One turn moves each row of this set onto another row. After a few examples, where does it send each row asked below?
luda: [ -5   0  -7  -9   4  -7  -8   0  -7  -4 -15   2 -16   4   3  12  -1  13
  11  -3  -6  -6 -21 -13]
Nebab: [  1  -6 -15   0  20   0   4  -6   9   2 -17  10  -9 -16   5  20  -6  -6
  -4  -2   5  -2 -18  -4]
Sibe: [  6 -13 -11   1  18 -19  14 -10   0   1 -30   1 -11  -3 -13   6   5  -4
   1  -2   8   8 -20   8]
Muv: [  0   4 -10   8   9 -28  13  -9  -5  13 -17  11 -23  -1   0   8  -4   0
   7  -3   3  -9 -28  -5]
toze: [ -2  -5 -23  -7  13 -11  13  -5 -17  24 -28   2 -13   9   5  13  -1   9
   9  -5   1   2 -13  -3]
rom: [ -6  -5  -1 -14  16 -21   6   1 -17   7 -15   6  -5   5  -3   6  -8 -11
   9  -6   9 -14 -22   5]
kopib: [ -1  -3 -14   1   3 -22   4 -19   4  13 -14   4 -18  -8   6  22   9   6
   6  -2   1  11 -25  -2]
Vok: [  7  -2 -13  -7   9 -12   5   0  -2   1 -31  -7 -10   1  -1  17  10  -5
   8  -6   9  -2 -36   3]
Tonud: [ 11   7 -12  -7  11 -14   8   2 -10  20 -23   9  -7  -4   2  20  -2  -5
   5  -4   1 -13  -8   7]
Balus: [  4  -3   4  -9  12 -14  -6  -6  -2  12 -28   0  -2 -10 -12  16  -8  -1
  12  -5  -9   5 -22  -5]
dubez: [  5   2  -3 -12  27 -18  15  -7 -12  10 -10   6  -7   0   7  14  -1   3
  -4  -8   0  10  -8  -8]
ruk: [ -7  -3 -14  -4  19  -3   7   4  -1  -6 -16   7 -12  -3   4  20   1  -8
   8  12   7  -3 -33   4]
paleg: [  2  -2  -5  -9  15 -13   5  -2 -16   6  -7   9 -23  -7   3  11  -8   4
  -8  13   3  -4 -10   8]
Dop: [-15  -5 -12  -3  14 -18   2 -15  -5  11 -20  -7 -18 -15  -6  19  -7 -10
  -4  13   1   1 -14   0]
Per: [-17  -8  -6 -15   9 -15  -3  -8  -3   7 -28  -4 -16 -12   6  18   6  15
   5   3  10  -4 -22   0]
Panir: [ -6 -19 -17 -11   3  -5   7   2 -12  17 -10  -7 -11  -1  -5   9  11   5
   4   9   3   8 -20  -3]
saput: [  0  -7 -14 -12   1 -13   1   5 -19   1 -20   5  -7  11  -5  10  -1   6
  16  -9   1   7 -15  -8]
pozu: [ -8  -3  -3  -7  14  -2  13   1 -13   2 -31   7 -15  -8 -15   5   2  -3
   0   1  14   4 -14   0]
zeve: [ -8 -10   4 -17  14 -10   1  -7 -15   3  -7   1 -10  -5   4  16 -13  12
  -1   2   7   6 -27   0]
Mar: [  1  -6   2  -6  21 -15  -4   4  -2  -1 -14  -2 -15   4   2  11  -6  -4
   0   7 -10  12 -12  -1]
mosas: [  8  -8 -17  -8   6 -20  15   1 -16   8  -5   8 -20  -7   1   5   4  -1
   3  13  13   0 -19   1]
zab: [  7  -8  -6 -12   3 -16   8   2  -1   0 -12   4  -5 -12  -5   7   1  -7
   6   4   7  13 -16 -20]
mozir: [-11  -6 -10  -8  11 -10   5   4  -6  15 -13   2 -15  -2   0   3   7  -8
   6   2   3 -21 -20  -9]
Vip: [ -8  -3  -9   0  11   0   1   0  -8   7 -30  10 -16  -3  -3  16  -8  -7
  -8 -17   3   1 -21  -7]
mimar: [-18 -17 -22  -9   3 -14   0  -2 -13  12 -20   6  -9  -3  -3  19  -8  -3
  10  -3  10  10 -20   8]
sabag: [  3   5 -16  -3   6 -17   7 -11  -2   9   1  -3 -11  -4 -10   9   5  -6
   3   4  -9   5 -22  -5]
Lisi: [ -1   7 -14 -11   1 -13   3 -20 -10   9 -17   4  -9  -5  -3  17 -10  10
   6   0  -2 -11 -32  -2]
zereb: [ -5 -10 -15 -12  20 -25  14  -8 -11  11 -23  -4  -7 -13   8  23  -3  -9
   4   8  16   8 -16  -4]
besu: [  1  -3  -8  -7   8 -17   2 -14  -7  17 -21   8  -9  -6   1  26   0   5
   1 -10   1  16  -6   9]
faf: [  1 -13  -9   1  17 -15   3   2   1  18 -24   2  -8  -3   3  15  -1  -3
  17  -4  -6  10 -27 -17]

toze goes to Panir
zereb goes to faf
Vip goes to pozu
And these:
Mar goes to Tonud
besu goes to saput

